In the rows, zero is written as 128.
One turn sends every row of this set to another row. A few are shown first. Where does it send the rows asked after them?
Q_426: [ 94 162 174 125 109 155 134 110 124 130 129 105 115 137 103 169 134]
Q_883: [ 98 109 134 144 120 168 127 119 148 130  97 121 161 142 125  65 113]
Q_581: [ 98 114 180 112 121 148 109 167 139 121 125 131 120 120 166 143 147]
Q_838: [122  98 103 123 149 154 148 161 129 164  91 121 165 135 142 104 134]
Q_886: [102 141 117 121 165 146 144 119 122 132 157 110 173 131 101 138 104]
Q_961: [ 92  99 162 103 140 158 106 171 132 115 119 129 134 111 165 120 129]
Q_304: [ 98 158 182 141  99 154 137 100 149 116 127 123 131 156 109 118 144]
Q_160: [ 81 134 140 104 152 174 130 117 108 110 121  96 148 119  97 121  95]
Q_915: [ 85 140 159 120 134 169 134 103 134  97 126 118 156 142 101  86 115]
Q_657: [ 99  97 165 116 124 153 106 175 141 130 113 132 127 116 175 127 138]
Q_379: [115 162 163 103 137 140 160 135 122 131 136 120 137 148 113 164 164]
Q_139: [132 130 138 140 110 137 153 153 143 177 102 127 135 152 145 148 169]
Q_774: [ 97  94 110 139 128 173 121 137 127 158  83 103 148 121 130  99  96]
Q_350: [ 90 115 177  98 137 154 109 165 130 106 131 129 127 114 158 136 138]
Q_438: [105 133 128  87 176 158 155 144 109 118 126 114 167 131 111 119 130]
Q_521: [115 108  92 148 148 146 138 134 136 168 129 115 176 130 125 118 104]
Q_558: [127 130 116 167 116 133 139 129 150 186 130 120 151 144 132 152 132]
Q_165: [109 126 156 166  85 155 130 115 161 149  99 126 135 156 132  96 139]
Q_568: [115 160 142 140 131 132 146 115 136 150 160 116 148 142 108 171 133]
Q_495: [111 123 145 162  85 155 124 129 144 179  92 109 116 139 135 146 134]

Q_304 goes to Q_165
Q_838 goes to Q_438
Now these:
Q_495 goes to Q_774
Q_961 goes to Q_350
Q_521 goes to Q_886

One turn sends every row of this set to another row. A few are shown first. Where does it send the rows asked after them?
Q_858: [116 116 105 108 151 140  91 124 139 173 126 121 150 124 119 147 126 117
 123 148 112  94 115 140 124]
Q_885: [118  61 147 126 120 148 150 154 134 120 107 135 135 149 108 113 145 118
 122 142 148 161 148 133 104]
Q_995: [115 122 102 100 133 125 119 132 159 170 123 100 129 134 137 119 134 116
 114 119 106  96  86 142 134]
Q_93: [ 96 106  98 152  95 122 138 136 103 109 146 146 135 137 127 118 122 175
 125 130 129 120 160  97 151]
Q_653: [105  81 102 120 155 136 129 136 120 110  93 122 107 159 137 109 124 122
 129 123 146 149 190 128 149]
Q_557: [ 96 125 185  90  98 107 140 126 117 125 112 119 135 148 119 108 103 109
 154 130 148 157 141 145 109]
Q_526: [114  87  97 132 142 138 125 130 118 112  96 132 126 152 125 107 130 116
 129 133 161 155 179 107 130]
Q_639: [116  90 145 163  91 144 151 144 112  98 124 150 116 151 125 139 157 175
 129 125 120 138 127 146 163]
Q_314: [116 151 146 132 118 126 155 122 115 124 102 141 107 150 156 154 152 182
 149  85 134 119 127 170 133]
Q_747: [ 88 158 142 122  91  83 158 135 124 132 125 144 136 139 152 122 114 167
 157 124 136 103 139 129 115]
Q_89: [127 111  97 104 140 140 107 136 147 168 118 115 165 133 132 154 138 109
 106  94 109 117 110 146 128]
Q_344: [115  94 137 165  89 155 154 142 115 114 137 142 129 146 119 128 161 182
 117 113 121 138 125 129 141]
Q_347: [100 114 120  93 112 139  88 106 124 174 117  86 143 136 100 155 125 132
 128 133 109 108 124 146 154]
Q_674: [130  92 139 150  95 156 160 144 130 110 128 153 117 139 119 134 150 174
 116 124 109 144 122 144 165]
Q_180: [110 108  95 141 103 121 140 138 117 102 135 156 123 131 130 128 109 168
 122 136 117 127 164 108 178]
Q_544: [109 147 154 111 124 128 120  96 106 120  88 109 117 166 136 111 123 111
 155  98 161 167 150 140 136]
Q_226: [110 160 146 132  99 129 158 145 104 126 105 129 108 160 167 137 153 166
 161  92 143 115 130 157 138]
Q_671: [110  80 100 134 144 122 132 143 119  94  94 138 109 160 141 112 127 114
 134 134 155 149 173 125 147]
Q_421: [106 111 109  82 114 142 106 121 126 161 128  88 151 136 115 139 119 123
 107  99 113 126  92 166 143]
Q_897: [ 99 104 121 104 130 140  88 121 110 160 155  89 125 137 115 132 131 134
 114 116 102  93  99 142 132]
Q_38: [116 156 157 111 123 135 132 127 104 108  91 114 110 160 145 121 121  95
 157 107 156 161 149 138 151]
Q_335: [109 126 115 113 129 125 107 127 167 186 109 101 150 142 132 142 141 118
 127 121  95  96 127 128 150]
Q_875: [ 94 120 117  97 124 144  84 108 122 174 119  92 154 136 106 150 118 127
 128 134 108 109 127 150 156]
Q_269: [ 93 144 137 108 102  83 153 138 114 125 126 152 126 132 151 147 104 175
 155 122 130  97 154 148 120]
Q_352: [110  53 156 110 129 143 154 163 136 122 108 129 116 153 117 112 136 125
 126 141 130 151 158 157 119]
Q_8: [108 117 111 167 101 124 144 155 112  98 146 142 124 134 136 139 115 160
 120 137 132 122 163 104 163]
Q_826: [120 130 184 107  95 107 134 141 126 124 119 122 119 149 133 114  96 100
 154 138 154 156 149 157 123]
Q_218: [129  60 142 126 110 147 142 170 121 121 112 129 116 154 122 118 137 122
 132 143 156 155 162 154 117]
Q_39: [ 96 107 117 105 132 143  91 123 115 162 158  98 139 133 117 127 121 137
 113 127 100  96  98 150 135]
Q_159: [100 113 114 114 126 145  91 125 121 167 138  93 165 147 125 149 135 130
 112  85  92 112 126 142 154]
Q_962: [106 109 102  80 107 133 107 117 123 159 124  81 142 135 111 146 120 126
 107  99 116 122  97 155 147]
Q_608: [128 116 110 108 145 136  92 122 140 171 123 122 138 122 115 153 137 115
 123 143 114  93 109 133 120]
Q_461: [123 151 162 113 144 128 119 105 112 111  99 126 105 161 147 118 120 106
 151  88 139 160 150 146 148]
Q_465: [ 99 111 192 100 100  98 135 140 113 108 113 132 127 156 128 120 106 105
 159 128 137 153 149 156 127]
Q_415: [100  99 103 149  92 107 141 144 103  88 136 153 126 143 137 128 114 166
 129 130 128 126 157 117 170]
Q_211: [114 151 150 146 114 113 151 124 116 111  95 148 105 159 164 144 153 165
 159 101 141 120 124 162 139]
Q_430: [138 102 133 161  84 156 151 164 111 111 139 152 117 145 134 128 154 167
 128 121 123 134 129 135 155]
Q_553: [ 99 105 122 107 120 133  91 127 120 167 142  87 154 147 120 152 136 128
 113  84  91 106 131 133 146]
Q_74: [132 111  98 101 135 128 106 134 149 164 119 116 157 129 128 161 137 106
 106  96 112 111 110 132 126]
Q_616: [110 165 148 147 105 122 156 116 125 133 102 134 118 157 158 131 156 172
 152  90 139 122 121 147 128]
Q_713: [109 127 195  90 115 102 134 136 121 118 126 137 124 143 129 114  95 104
 153 127 126 147 147 150 119]
Q_595: [104 133 109 114 138 133 103 125 157 185 110 105 161 143 137 143 136 121
 128 117  96  98 128 138 151]
Q_135: [115  56 155 131 122 134 151 165 134 109 100 145 123 157 122 121 145 117
 134 147 138 154 153 149 127]
Q_588: [110 123 105  99 135 130 118 134 156 173 129 105 140 133 138 122 126 121
 114 123 106  97  84 156 129]
Q_911: [105  88 106 132 141 146 136 156 107 101  96 116 115 153 131 129 127 112
 128 134 164 150 185 119 141]
Q_548: [ 91 153 150 134  93  87 153 147 120 127 130 127 119 144 159 140 106 166
 154 126 146 103 153 149 123]
Q_798: [109 136 157 119 131 117 119 108  98  96  94 123 102 169 145 117 122 108
 157 104 154 160 147 152 150]
Q_42: [ 95 140 145 123  95  72 156 146 120 113 118 157 130 144 159 140 111 156
 161 122 135 107 146 145 126]

Q_39 goes to Q_89
Q_42 goes to Q_639
Q_885 goes to Q_544
Now these:
Q_553 goes to Q_608
Q_653 goes to Q_713
Q_218 goes to Q_38

One turn sends every row of this set to another row. A few are shown first. Where does it send the rows asked after them?
Q_615: [130  78 130 130 150 135 113 137 121 104 136 120]
Q_630: [125  84 124 134 154 144 118 142 110 116 138 121]
Q_283: [128 152 101 143 116 101 161 113 124 157 122 120]
Q_665: [ 78 131 142 144  88 129 146 114 156 113 109 112]
Q_913: [ 77 128 150 144  93 145 134 109 154 127 110 110]
Q_299: [ 87 131 145 132  86 151 130 107 151 107 121 119]
Q_411: [153 133 114 112 136 111 134 131 140  84  99 138]
Q_677: [136  91 123 123 142 136 120 150 118 107 143 115]
Q_675: [138 144 100 144 118  99 149 101 123 163 113 127]
Q_366: [ 82 142 137 137  86 141 140 111 160 123 107 117]
Q_170: [126 127 128 174 133 135 101 130 164 124  93 176]
Q_264: [100 103 113 169 127 110 151  89 141 143  82 120]
Q_844: [ 94 123 120 158 137 149 131 167 145 122 142 158]
Q_398: [ 80 134 142 139  98 140 141  99 150 104 107 111]
Q_285: [139 114 129 165 151 135 109 130 150 121  90 178]
Q_115: [148 114 136 155 100 143 114  95 135 154 136 113]
Q_722: [139 121 144 149  95 146 117  98 141 158 132 109]
Q_647: [127 124 124 164 149 133 121 130 160 107  90 181]
Q_810: [141 123 128 154 137 129 104 121 167 113  92 178]
Q_533: [138 150 105 141 111 100 155 118 136 165 123 128]
Q_881: [ 91 133 123 153 148 140 122 167 145 117 136 156]
Q_15: [101  95 121 170 132 121 149  93 148 141  76 119]
Q_385: [ 86 137 120 145 139 135 119 171 144 118 138 144]
Q_924: [124  81 131 138 149 129 132 150 112 114 138 117]
Q_448: [141 124 147 132 104 144 116  98 142 164 134 116]
Q_551: [134  82 130 120 147 125 137 132 114 110 136 112]
Q_225: [ 90 107 116 174 125 107 143  95 130 135  80 124]
Q_470: [136 151  97 143 119 114 147 120 127 174 118 129]
Q_863: [148 131 117 105 135 116 133 136 128  87 105 150]
Q_823: [137 121 127 157 151 139 104 118 153 109  85 173]
Q_706: [143 141 121 106 131 113 143 131 128  92 105 159]
Q_400: [130 149  95 150 137 101 155 123 128 164 108 127]

Q_398 goes to Q_924
Q_15 goes to Q_385
Now these:
Q_722 goes to Q_863
Q_299 goes to Q_551
Q_647 goes to Q_913
Q_823 goes to Q_665
Q_225 goes to Q_844
Q_615 goes to Q_283

